One vector is turned by the same rotation once a tick. Each row is the vector after some number of ticks, and that number follows the row.
The counts run from 0 to 275.
[ 85 118  87 105 125 122 121 143 141 109 103  72 133  95 148 134 124 150
 162 106 114 114 185 175 158 134 158 135 140 176 153 144 125 117 133  91
 118 164 123  94 174 119 127 146]
82
[ 90 166 133 167  69 113 167 126  98  89 123 103 170 120 150 117 151 131
 125 134  76 132 144 168  80 126 147 102 157 121 109 132 145  81 115 141
 120 144 125 153 156 136 143 161]
124
[121 138  81 124  99 164 115 116 115  90 129  94 141  76 166 144 146 159
 138 110  96 128 123 158 144 115 181 138 137 172 111 131 138 125 129 119
 108 184 157 110 182 128 134 133]
74
[149 134 120 104  98 157 113 134 156  95 118 116 162 114 140 180 150 194
 132 146  88 131 123 135  92  92  98 140 145 192 114 101 154 129 162 135
 135 125 164 126 171 117 138 116]
46
[ 97 156 109 117  87 168 136 173 126  93 140 116 156  80 136 122 151 140
 140 131 109 107 133 142 129 167 134 120 122 156 124 143 147 173 101 123
 108 164 121 186 172 179 131 152]
104
[130 130 120 156  78 125 132 190 141  93 113 140 155 136 155 142 116 155
 146 139  81 118 116 146  63 140 114 126 159 142  94 123 150 108 153 160
 135 120 124 173 159 157 160 151]
235
[ 81 153 112 168  87  95 175 129 122 108 122  92 135 114 136 134 156 110
 136 120  72 132 142 179  90 135 145  81 130 117 116 122 151  84  89 145
 122 145 124 150 134 125 139 163]
122
[109 162 141 156  64 131 162 106 108  76 135  89 185 128 137 130 163 153
 113 140  82 144 158 133  86 111 133 126 161 127 127 120 145  91 131 139
 119 126 131 153 162 123 143 141]
126
[ 68 143 138  89 140  98 156 167 176 139  98 101 126 124 115 171 136 146
 151 136 110  78 160 152  76 149  92  75 119 137 125 130 156 111 105 127
 125  98 131 135 129 153 131 132]
141
[127 124  96 126 117  98 162 113 155 114 106 115 120 120 120 194 153 138
 130 119  74 135 122 179  77  93 102 113 146 167 107 101 151  83 139 150
 140 117 151 130 132  95 144 134]
39
[ 98 132 112 103  85 158 153 152 164  88 153  83 152 115 111 156 138 130
 131 107 122 111 192 106 135 142 132 155 124 123 162 152 133 149 103 145
 106 128 118 174 165 167 134 126]
108
[ 85 134  83 130 108 128 153 201 133 128 110 157 183 169 155 149 138 109
 157 132 114 111 151 150  80 162 119  92 142 153 115 130 153 124 148 107
 130 109 107 166 155 167 119 127]
4
[144 122  62 146  93 116 160 122 152  70 143 111 144 113 122 169 164 104
 153 101  99 170 127 150 115 107 157 168 141 139 164 130 144  93 116 131
 126 155 125 154 138 134 148 134]
210
[ 96 162 136  78 135 125 128 128 158  99 130  86 122  93 134 159 162 151
 164 127 116  97 138 140  98  98 181 134 123 120 139 161 139  86 101 105
 108 158 158  85 142 169 152 121]
162
[ 92 124  81 124 125 102 140 197 170 118 114 104 153 144 143 156 142 115
 184 131 116 129 175 161 101 157 116 103 119 161 169 117 154 120 124  80
 145 127  98 136 137 143 121 133]
1
[ 83 121 104 108  92 145 156 154 178  94 154  71 139 108 111 166 134 120
 139  94 121 115 193 111 142 146 136 145 113 117 178 143 135 139  89 142
 106 132 116 166 154 162 134 129]
109
[121 112  55 126 102 167 148 112 125 114 124 121 114 106 160 188 117 132
 106  97 103 123  92 133 127 129 156 117 140 149  82 139 156 102 134 164
  89 139 178 139 186 135 122 117]
66
[ 87 165 108  94 118 153 114 121 140 123 128  96 150 129 169 168 156 160
 140 127 123 114 149 124 114 106 187 106 107 133 132 129 149 102 126  96
 111 148 164  72 177 141 110 102]
165
[ 79 129  96 113 119 108 156 161 160 140 112 120 111 145 136 172 156 117
 154  95  71 103 158 189  81  92 161  95 117 127 111 127 128  90 116 141
 147 131 130  96 126 128 144 138]
31
[134 139 100  68 129 146 143 137 144  93 120 148 180  99 104 172 154 136
 148 133 147 115 120 124 115 132 105 166 150 182 151 148 151 131 146  94
 102 124 149 159 161 174 124 111]
188
[ 83 163  93  85 118 160 124 112 141 136 127 104 155 138 155 173 161 143
 132 121 127 116 152 126 114 103 180  97 112 143 127 130 151 107 129  97
 112 134 170  72 181 131  98  91]
166
[109 101  85 137  87 122 154 174 167 109 110 123 167 175 139 182 121 134
 137 110 102 132 183 139  94 133  90 132 144 157 135 113 144 108 165 146
 145  86 113 151 164 112 123 121]
228
[133 152  95  77 126 157 141 131 133  92 121 151 188  97 120 169 163 140
 137 141 144 114 110 134 106 128 110 150 146 186 136 143 162 134 151  93
 104 132 151 157 169 169 122 111]
187
[126 160 126 126 102 150 124 127 139  93 141  97 146 107 174 163 142 171
 125 158 107 125  90  93  77 125 163 113 127 115 116 128 172  97 118 138
 104 145 182 121 168 163 137 113]
155
[131 164 133 130 107 134 131 141 140  90 130  94 135 101 170 152 136 172
 132 159 106 114  83 105  71 133 163 114 135 112 115 133 166  82 111 141
 101 149 180 131 160 171 150 123]
154
[116 106  68 136 108 154 126 148 129 117 111 103  99 116 188 167  89 148
 131 114 107 115 102 128 120 148 167 116 140 139  91 141 153  93 139 154
  96 148 171 124 180 145 128 118]
64
[126 125  67 148  77 148 169 125 115  82 134 149 171 147 141 152 153  96
 132 101 114 143 114 136 107 121 167 161 158 124 130 154 138  84 144 146
 110 134 136 168 167 155 133 128]
207
[ 72 131 101 148  63 138 175 128 128 105 133  87 156 164 140 152 130 113
 115  92 107 122 189 119 108 135 153 117 145  98 132 149 129  88 117 163
 105 110 124 155 167 134 124 124]
117
[100 137 114  96  80 167 136 153 164 113 150 114 156 167 142 184 156 144
 132 102  87 113 182 117  93  78 175 142 123 112 133 132 118 116 140 140
 137 118 129 116 163 137 137 107]
26
[138 153  82 105 122 140 123 145 121  93 108 141 181  88 154 148 156 152
 153 164 135 134  89 143 106 141 122 122 139 196 131 119 171 127 147  76
 115 152 156 137 170 159 113 121]
185
[107 114  94 140 106  89 154 186 162 110  98 134 126 126 129 161 126 119
 159 123  82 114 126 180  73 150  92 106 139 154 106 118 152 107 129 155
 145 119 114 167 129 139 152 158]
232
[100 118  72 156 104 108 143 160 117 103  91 102 141  99 165 126 106 132
 151 132 115 129 131 166 130 190 107  98 148 176 123 123 163 111 132 117
 109 150 127 165 167 132 120 155]
93
[ 97 125 109 138  94 121 145 152 132 124 101 122 146 173 169 153 129 148
 138 121  79 111 155 167  68  99 164 116 158 134  92 130 130  64 164 143
 143 119 135 103 159 124 145 129]
34
[114 117 114  86 122 165  96 185 167 116 110 109 131 122 166 167 102 190
 150 131 116  83 144 128 110 133 136 126 127 169 105 138 143 139 154 126
 125 125 156 106 178 157 136 114]
54
[127 120  88 124 118 124 140 111 130  74 123  92  99  65 134 149 131 143
 145 110 102 120 113 164 129 114 167 166 157 152 125 158 135  82 121 145
  94 178 161 126 152 147 161 146]
71
